128 stands for zero in the data rows.
Here are some points, each followed by its number:
[132 121 122 159 114 121 131 147  96 127 151 128] 0
[148 137  99 105 154 156 140 149 112 110 145 138] 1
[146 142 164  91 121  83 116  90 123  96  82 129] 2
[ 73 106 172 198  96  89 128 104 150 188 138  87] 3
[161 118 102 196 100 183 156 161  46 156 222  88] 4
[166 118 117 195  90 170 154 153  41 154 216  87] 5
[ 72 154 155  84 185  48 142 124 158  80  53 144] 6
[ 60 128 167 124 148 107 132  96 204 164  91 104] 7
[157 117 101 172 100 181 133 122 121 189 186 100] 8
[103 121 160 160 103 117 131  95 150 177 129  92] 9
[116  80  87 219  92 196 111 162 138 216 216 114] 10
[129 110 107 201 105 174 151 140 114 201 205  86] 11
[113 108 115 212  99 114 133 115 159 226 171  95] 12
[ 99  90  89 227 117 177 153 216  63 152 233 117] 13
[128 154 158  54 158  67 124 123 121  38  53 163] 14
[170 115  89 174  97 186 129 120 131 202 194 103] 15
[100  97 119 172 115 117 115 158 126 145 144 146] 16
[104 121 141 153 122 117 131 117 146 161 131 110] 17
[111 132 147  90 144  98 122 150 103  49  87 160] 18
[156 136 100 105 137 168 128 128 145 135 136 137] 19
[152 149 139  70 137 109 115  90 155 106  80 138] 20
[166 137 124  88 115 144 116 111 131 104 108 139] 21
[ 70 150 158  81 181  55 133 119 169  83  48 144] 22
[141 151 108  93 167  87 136 155  98  62 101 166] 23
[139 162 164  59 154 101 139 108 105  52  73 131] 24
[ 71 155 130 122 190  67 162 149 136  97  98 132] 25
[153 129 136 145  96 103 110  96 134 158 123 122] 26
[164 127 100 130 119 129 121 142 104 117 142 151] 27
[155 128 123 131 116 178 132 114 128 153 154 102] 28
[198 143  71 100 140 184 131 148 100 113 160 144] 29
[118 132 139  94 150 101 124 156  94  50  95 163] 30
[212 119  33 114 132 223 127 206  58  90 196 184] 31
[174 128 111  93 113 148 104 131 116  95 120 164] 32
[ 62 103 173 207  99  85 132 105 162 203 139  83] 33
[172 144  96  97 142 162 139 132 119 117 138 131] 34
[219 160 123   7 141 119 104 102 108  30  58 183] 35
[186 145  88  98 138 168 133 129 112 119 144 137] 36
[146 141 100 111 141 100 132 154  99  83 117 160] 37
[113 134 158 100 130 136 126  87 169 143 101 108] 38
[176 119  96 148 102 184 120 134 109 154 177 127] 39
[139 135 137  97 131 122 120 110 134 110 102 135] 40
[ 56 102 182 210  88  83 127  94 169 205 132  83] 41
[155 117 107 152 102 180 126 125 118 167 177 111] 42
[ 81 112 129 197 122 133 149 125 159 207 170  83] 43
[104 130 189 111 103  51  98  59 192 148  52 126] 44
[160 124 114 139 107 180 127 126 117 150 163 113] 45
[154 135 139  92 118 109 109 119 113  85  94 156] 46
New points follow, each followed by the numbers of its three nearest points above, nearest first.
[124 106 111 212  91 115 127 120 144 217 180 101] 12 43 11
[110 134 142 115 142 113 129 123 149 123 105 128] 40 38 17
[ 79 119 163 141 127 100 130 132 125 116 109 119] 17 16 40
[123 141 128  94 149 131 128 102 178 141 106 124] 38 40 20
[156 123 106 116 121 171 118 134 128 129 144 139] 19 34 45
[121 109 115 207  93 120 124 120 144 211 169 107] 12 43 11
[131 130 148 111 125 133 125 110 131 121 117 120] 40 21 38
[142 162 162  65 149 104 136  93 119  73  80 124] 24 2 20
[ 59 108 134 204 130 128 146 141 154 199 164  89] 43 12 33
[106 103 109 145 125 151 107 148 161 153 138 150] 16 17 19
[136 118 128 133 100 115 103 102 160 153 115 135] 26 17 40
[ 96 152 183  67 143  48 110  60 206 116  27 132] 44 22 6
[158 138  97  99 137 137 114 117 161 138 117 149] 19 21 40
[196 142 136  28 129 112  86 113 108  30  57 194] 35 14 46
[116 122 126 103 138 108 107 129 154 110  90 163] 40 46 20
[151 132 115 106 123 162 117 107 156 145 127 130] 19 28 21
[207 143 125  25 126 127  92 116 102  29  66 191] 35 46 32
[166 113  77 141 121 184 120 157 124 148 178 148] 39 45 42
[134 146 159  53 147  66 113 134 101  21  45 179] 14 18 24
[ 92 120 150 142 132 116 135 155 103  98 130 128] 0 16 17
[185 135  64 116 144 190 140 157 100 127 176 137] 29 36 34
[161 124 123 122 108 138 117 128 102 114 133 137] 27 32 21
[143 158 161  67 137  97 136  99 112  68  77 127] 24 2 20
[ 91 140 131 117 173 114 151 146 134 109 116 123] 25 40 1
[139 131  91 111 151 160 135 163 120 110 145 147] 1 34 19
[133 155 145  53 153 115 118 106 151  77  67 149] 20 24 14
[101 152 111 132 178  80 162 155 111 106 122 128] 25 37 23
[120 137  95 137 161 124 148 168 114 119 145 140] 1 0 37
[101 116 102 149 139 125 120 169 136 131 137 154] 16 0 27
[127 121 152 142  99  68 102 102 149 142  95 142] 26 17 2
[142 147 124  92 145 126 135 109 139 115 106 125] 40 21 20
[183 128 119  68 114 160  95 125 119  78 105 175] 32 21 46
[155 125  98 137 127 136 126 147 111 127 149 143] 27 0 1
[ 81 111 126 196 125 125 143 140 146 190 166  95] 43 12 17
[ 83 118 163 137 128 104 128 135 123 116 117 122] 17 16 0
[214 157 122  15 132 129  96 104 111  35  64 188] 35 46 24
[113 130 183 126 100  74 112  60 184 163  76 109] 44 38 7
[104 117 135 187 112 138 142 118 140 195 161  85] 43 12 9
[ 75 106 144 203 113 117 141 122 159 203 157  86] 43 33 3
[109 120 179 124  95  80  97  64 198 165  71 124] 44 7 38
[218 172 119   2 148 116 110  97 114  26  51 182] 35 14 24
[157 130 116 105 119 164 113 110 153 144 129 131] 19 28 21
[ 96 123 168 106 125  76 100  90 184 127  62 138] 44 38 7
[115 137 151 102 135 128 131  88 166 138 101 105] 38 40 20
[ 82  98 124 193 116 111 128 157 130 163 151 126] 16 17 0
[114 111 112 211  97 114 130 124 153 215 166 103] 12 43 11
[113 112 143 136 118 131 124 143 110 100 129 136] 0 16 27
[ 75 116 171 140 130 105 132 127 133 122 111 113] 17 9 38
[115 104 124 214  84 108 121 113 149 215 167 105] 12 43 3
[ 65 107 142 197 126 122 143 124 170 208 155  87] 43 33 3
[131 114 128 163 105 121 127 143 100 128 149 125] 0 16 27
[118 109 139 164 110 107 127 169  61  86 145 144] 0 16 27
[ 95 141 124 120 169 119 150 143 131 117 121 123] 25 1 40
[ 88 149 131 119 173  68 150 143 140 106  98 134] 25 6 22
[147 151 166  45 130  96 109  70 164  86  49 142] 20 2 24
[115 126 173 122 104  72 105  70 179 152  75 124] 44 38 7
[ 72 111 138 207 115 121 144 127 150 205 167  83] 43 12 33
[169 125 117 125 106 147 120 127 104 127 145 133] 27 45 34
[133 149 130  56 161  91 118 128 140  58  65 174] 14 18 24
[106 124 165 146 110 114 128  89 157 164 120  95] 9 17 38
[107 125 174 128 107  73 108  70 183 157  77 118] 44 7 38
[172 123 118 128 101 146 116 126  99 118 141 140] 27 32 45
[125 114 127 124 116 118 101 132 146 120 109 158] 40 46 21
[ 86 107 118 157 137  92 113 169 133 113 123 165] 16 0 37
[145 131  99 120 136 121 127 143 125 116 130 153] 27 1 37
[ 54 115 154 168 141 123 149 141 143 152 142  94] 17 43 9
